Each scene shows the same named points in several views, each turned, perhaps mirrored, and shifted as a whole.
A view may leave some points out, and in a few views one point is out of place. Which views, in the order they come, and which point in each? Write none if none.

Scene 1 (6 views)
(in the rows, 128 means zero)
view 1:
  tibig [165 129  86 118]
  keso [175 136  47 121]
  lof [159 144  94 108]
  zofo [170 137  46 128]
  Nugib [161 128  56 140]
  sav [172 145  48 124]
  Kulu [152 144  85 122]
view 2:
  Nibo [138 119 131 148]
  keso [151 113 161 158]
  Nugib [130 124 139 144]
  zofo [151 120 156 161]
  Kulu [110 131 164 156]
  tibig [115 120 161 140]
  lof [102 121 175 150]
  nel [130 117 140 158]
view 3:
  zofo [138 137 118 104]
  sav [134 139 111 107]
  Kulu [126 132 124 146]
  nel [118 127 130 113]
  Nugib [123 129 144 117]
  keso [136 146 116 104]
  lof [118 147 124 152]
  Nibo [122 126 142 104]
  tibig [121 146 137 137]
view 4:
  lof [149 186 132 123]
  Kulu [159 177 133 134]
  nel [158 142 128 129]
  zofo [178 145 115 120]
  keso [176 148 111 112]
  tibig [170 171 129 136]
  Nibo [155 134 118 135]
  sav [179 149 120 113]
  Nugib [152 145 118 138]
view 5:
  Nugib [157 138  70 134]
  sav [142 171  70 126]
  zofo [146 166  66 122]
  lof [164 160 105 153]
  tibig [161 148  95 140]
  keso [143 167  73 118]
  Nibo [148 137  62 131]
  nel [146 147  68 140]
  Kulu [168 160  87 153]
view 6:
  sav [172  64 125 139]
  nel [173  59 111 116]
  keso [171  60 119 145]
  zofo [164  61 121 139]
  Kulu [179  92 102 119]
  Nibo [164  49 104 117]
  tibig [184  77  90 126]
  lof [194  94  95 124]
Moved in: view 1, view 4
  out of place in view 1: Nugib
  out of place in view 4: tibig

Scene 2 (6 views)
view 1:
  ger [156 103 145 115 148 112 160 179]
  vid [154 117 153 108 158  97 178 180]
  Gelen [175 109 154 115 158 101 190 185]
  dopob [167 111 153 114 156 104 199 182]
  mez [153 105 150 117 144 114 166 181]
  Rop [151 117 145 112 155  95 176 179]
  kuv [147 115 143 118 145 100 177 180]
  Romu [166 115 154 114 155 108 190 181]
view 2:
  ger [148 109 138 166 128 152 133 168]
  dolip [151 126 111 158 134 162 150 169]
  Romu [147 116 112 154 133 166 148 172]
  dopob [148 115 106 156 137 168 154 167]
  Noli [145 109 132 161 129 151 130 171]
  vid [148 104 126 148 125 150 150 162]
  Gelen [147 124 113 162 136 167 155 170]
  kuv [148 104 126 151 122 149 147 161]
  Rop [147 108 131 148 128 157 154 164]
  mez [146 108 130 163 128 148 134 170]
view 3:
  kuv [132 180  95 153 102  60  88 169]
  dolip [123 174  98 156 104  36  95 187]
  Rop [133 174  93 153 103  62  87 181]
  dopob [129 174  93 151 109  33  86 187]
  Noli [121 174 106 165  95  56  77 168]
  vid [131 180  93 151 103  61  87 173]
  Gelen [127 167  99 156 108  35  93 189]
  ger [126 173 110 170  97  60  80 168]
  mez [122 176 107 164  99  56  80 165]
view 4:
  vid [118 121 113 121 149 126 150 159]
  Rop [119 115 115 120 154 126 148 152]
  kuv [117 122 113 120 147 123 147 161]
  ger [125 117 111 109 140 106 137 155]
  dopob [130 127 121 130 141 129 155 134]
  Noli [128 124 106 110 140 111 139 154]
  dolip [129 121 112 134 138 123 148 134]
  Romu [129 126 114 124 141 128 148 136]
  mez [128 123 108 112 139 112 140 157]
  Gelen [132 119 119 132 140 125 146 131]
view 5:
  kuv [117 136 121 131 133  90  71 204]
  Rop [115 138 123 130 135  95  73 209]
  ger [120 133 148 131 149  96  74 205]
  Gelen [101 140 123 139 141  80  70 189]
  vid [120 142 123 132 139 100  77 208]
  dopob [106 148 121 142 134  82  75 188]
  dolip [105 139 122 136 144  84  75 185]
  Noli [120 141 147 128 148  97  76 200]
  mez [121 141 144 131 150  96  76 201]
  Romu [108 146 126 136 136  87  72 189]
view 6:
  Rop [153 141 142 101 143  92 148 137]
  vid [150 134 143 100 137  93 150 137]
  Gelen [138 137 125  99 162  84 151 130]
  kuv [150 131 140  98 135  95 148 137]
  Noli [152 130 134  81 134  85 137 130]
  Romu [141 138 129  94 151  84 157 129]
  ger [153 133 132  85 134  87 130 133]
  dopob [134 138 127 102 153  82 158 128]
  dolip [139 131 126  97 158  80 153 135]
  mez [149 128 135  84 135  88 137 131]
Moved in: view 1, view 5
  out of place in view 1: vid
  out of place in view 5: kuv
